Each path is a new rotation, seen through one point. The rows after it are directions, each followed by how far the rotation turns it, in degrees each step (0 if it stays put).
Each turn is a multiple of 5 degrees from 10 to 175, or 0.
Each row of a path follows its step; steps can be skipped.

step 0: [ -9   5  10  -4  14 -14  10   1  -2   0 -14   6   7   5   7 -23  -3  -3
 -18  -6  17   0   7  16 -29   4   9  31 -11  18  23   5   1  -2   2   3
  -4 -12  -3   6 -13  10  21  15  -2 -19  -4  22 -12  13 -34   6  -2 -27
 -10   4  25 -24  21]
step 1: [-27  -6  22   6  21   3 -10  15  10 -12  -7   6 -16  19   4  18 -21 -14
 -21  -5 -18  -9   3  11 -19   2  -9  28  10   1   9  12  12  10  27 -15
  -4   8  16 -22  -3   4  25  14  17   6  20 -14  14   5  -4 -10  12  -2
 -12   3  11 -13 -16]
step 2: [  6  -1   1 -13   1  11  22 -12  12 -32   1  14  -4  18  -2  -1 -13   9
  12   8   8 -15  31  19  17  -3 -20   2  13  12  25   8  -4  12  11  12
   6   2  -1   0   0   0  -3  17  23   6  23  -5  -4   9   1 -18   1  -6
   1 -49   8  -1 -15]
step 3: [ -6  15   7  -3 -10  14  12  14  -7  -4   1   3 -10  -6  -4  13 -22 -17
  15 -19 -19  19  20 -23   3   2   4 -33 -20  14  19   7 -37   9  19   8
   7  13   4  24  -5  19   0 -10  16  14   6  10  18 -11  -8 -11   5  -6
   1 -20  11  -9   2]
step 4: [ -4   7 -10   0 -25  -3  19  21 -30  -3  -3  10  -4 -15   6 -11  28  23
  -1  26   9  11   7 -23   2   4 -13   9 -26  16  -4  26 -15  22  21  -5
   7  -4  -8   7 -24  -9   4   7  22  -3  -5  11  18   2 -12   5  12   4
 -11   7  11  -7  -9]
step 6: [  8   6   3  -1   1 -20   9  20 -22 -28  12  -2 -17  -8  33  -8  10 -18
  10  -5  31  -5  -2  18   3  -5   3   6  17   2  -2  10 -17  11  11   0
 -10   5  21 -21  -2  -4 -16 -11 -16   7  16  -1 -15  16 -11 -18 -23  -7
   1  -2 -26 -18 -16]
step 7: [ -2  -6  -6  -7  -6   0  26 -15 -13  14   9 -15 -13   6   6 -13 -13   1
 -15 -29  10  25   1  16  -4  22 -20 -12  15  17  36   4 -10  -4  10 -31
 -11   8  -1  15  16   0   6 -14  -3  14  20  -5  -2  10  -7   6 -22   5
  11  17 -13 -17  -6]
step 8: [  2   3  33 -10 -25 -32  16  -4 -10   9 -10   8  -8  -4   8 -18   5   4
   6 -11  20  10   8 -13 -17 -12  -1  -1   0  -1  11  -4  26   7  11 -24
 -16  18  -5  -2  15   7  23   5  13  10   9  10  16  -1   9  24  18 -24
  24 -10  -4   4 -17]
step 9: [ -5  -5  20  14   6 -12  12   8  -2   0 -10  -7 -14 -21 -16   6 -12  11
 -22   1  20 -13  13  19   8   5   1 -28 -24  10   7  -9  36  14   1  22
 -27  13  10   7   1 -14  30  -1   8  -1   5  25  -4   6  10  -5   7  16
  -4  -3  17 -12 -12]
Directions:
[-7 -2  2 -4  1 -5 -5 -3  2  3  0 -2 -2 -2 -2 -3 -1  3 -5 -2  1 -3  6  1
 -2 -3 -7  0  2 -9  8 -3 -7  1  5 -4  3 -2  1 -4  6  3  1  1 -1  2  1 -4
  3  0 -3  0 -5  5  5 -9 -4  4  0] : 65
[ 3 -5  3 -2 -7  0 -4 -5  3  3  3  0  0 -6  4 -7  2  3  8  2 -4 -1 -2 -2
 -6  3 -1 -3  0  2 -5 -3 -6  2 -4 -2 -4 -1  5 -1 -1  0  0  1 -1  4  0  0
  3 13  2 -7 -5  2  0  4  0 -3  0] : 40
[-5  3 -1  5 -1 -6  0 -2 -1  6 -1  6  4 -8  3  1  5  0 -8  2 -2  3  1  2
  2 -6 -2  0  1  2 -2 -1 -1  2  0 -3 -5 -5  0 -4  2  3  3  2 -1  5 -8  3
  1 -2  3  3  5 -2 -1  0 11 -5  3] : 85
[-5  3  5 -5  2  1  1 -1 -2  5 -4 -2 -3 -1 -1 -4 -1  0  1  7  3 -5 -2 -8
 -1  4  1  7 -6 -6  3 -1  3  0  6 -3 -3  0 -3  2  0 -1  3 -4  9 -2 -7  1
 -2  2  2 -1  5 -3  2  6 -3  0  6] : 90

step 0: [ -1   9  -6 -23   5  -4   0   9   0  10   3   8  16 -23 -35 -17 -19  21
  -1 -12  11 -12 -24  38  -1  20  34  18 -19 -19  -3  11   0  -7   3  22
  11 -14  -2  -5 -22  -8   9 -20 -21  -8 -11  13   1  -6  14  -9 -21 -27
  -5   0 -10  -6   6]
step 1: [-10 -15 -14 -10   7  27  18  28   3 -16 -21 -23  -3 -21 -18   8  13  12
   9  -6 -16 -14 -15   1  -9  12  27   4  -7  10 -15  16   3  -3  -3 -24
 -14   2  -8   5 -20  10   2  -3 -25  -2   0 -15  10   3 -38   9 -20 -18
 -35  -8   4  17  15]
step 2: [ -4  -4  -2 -36   6  -5  16   9 -10  29  -5 -31  -9   2   4 -11  19 -22
 -13 -11 -16   9  16  -3   2  11  16 -14  11 -21 -29  -7  -4 -11 -11  -3
  -3 -14 -11  21   2   5  -1 -27 -36  14  -7 -35   3  -4   7 -16  15  -3
 -15   4 -21  15   0]
step 4: [-26  18   0   7  -5  -8 -36  -3  -7  27 -12  -6 -23  -2  -6   3 -24  -4
  17   1 -25 -15  11  16   9  -8   4  11  -5   5   0  -1  -9  31   2  -1
   6 -14 -13 -17   4 -28 -14 -21 -16  15  16  -9 -23 -34   5 -13 -24 -13
  -4  -7  11  11 -17]
step 5: [ -3  19  -8  17 -26  25 -10  39 -26 -13 -13   2  10   2   4   5 -18  17
  -4  13   5   0  -9  13  12  13  13   7   2 -27  22  -7  -4   1   5  22
   2 -16 -27  -4 -23 -16  15  -1 -26   4  14  -4  27  -7  17 -15 -25   2
 -16   1   9   8  -8]
step 6: [ 10   5 -14 -26  -4   4   2  15 -29  -2 -19  -5   4 -21 -26  18  23   8
 -27   6  11  -6  -3   5  -6  22  19   2 -12 -20 -24   0  10  12 -16 -31
  12   8 -11 -21 -22  -2 -15 -12   4 -10   6   9  21 -16   0 -18 -17 -29
  -6  -3  -3 -15 -17]
step 7: [-29 -16   0  15 -11  15  19  18  -4  -4 -10 -22  29  -4  -6  11  14  -9
 -41  -7 -15   6  18  22  15  -2  16   8  17   2 -27  32  13   0 -15 -19
   2  -8  -1  10 -21  20  12  10  -7   8  -5 -22 -18  -9  -5 -11  -3  -8
  -5  -9 -18  15  -6]
step 8: [-13   0   9 -11  -4  12 -13  10   3  12  12 -23 -11  18  31 -28  23  -3
 -30  -8 -33   1 -30  14   5   4  -7 -16  15   8 -23 -17  -5  -3 -13 -26
  -6 -11   7   0 -26 -15   1 -27  -7  15  16  -3 -14   1  12 -19   2  -8
  13 -15  -5  -5  10]
step 9: [-17  20 -14  -2   1  14 -22 -10  -6   2   7   4   1   4   5 -33  22  15
  10 -24 -11 -12   8  28  25   0   9  27  18  -6   6  -1   7   4  29   0
  10  23   1  15 -13 -41  -6  -1  -9  13 -17  -2 -22   0  16 -12  -7  -9
 -12 -24   4   2 -19]
Directions:
[ 5  0  3 -2  5  0  3  2  6 -2  9 -1 -6  2  3 -1 -1 -1 -2  2 -4  2  7  0
  4  5 -1 -4  5  1  9 -5  2  2 -4 -5  5 -3  3  2 -4  1 -5  3 -6 -1 -2  2
 -9  1 -4 -5  2 -3 -4 -2  1  2 -3] : 65
[-2 -1  3  1  7  3 -3 -3  7  2  5  5  2 -1  4 -3  2  3 -1 -1  0 -7 -5  2
  0 -1 -4  6 -1 -3  2  5 -8 -3  4  0  1 -6 -2 -2  5  1  1  1 -4  5  9  5
 -3  0  5 -4 -8 -1 -1 -2  6 -1  1] : 80
[-3 -1 -2 -4 -4 -1  1  5  0 -1 -3  0  4  4  2 -3  6 -2  4 -6 -6 -3  0 -4
 -4  3 -2  1 -1 -2 -1  4  8 -3  1 -2 11 -3  0 -1  1  6 -4  5 -1  5  6 -1
 -1  1 -5  0  3 -2  3  3 -8 -3  7] : 65
[ 2  1  2  0  2  1  3  7  0  4  7 -2  5  3  4 -7 -6 -3 -8  1  2 -4 -1  3
  0 -3 -3  1  0  0  4 -4  1 -3 -5  4  1  0  6 -2  0 -1  2 -4 -4  1  4 -7
 10 -5 -2  1  1  6  0  8 -4  1  0] : 130
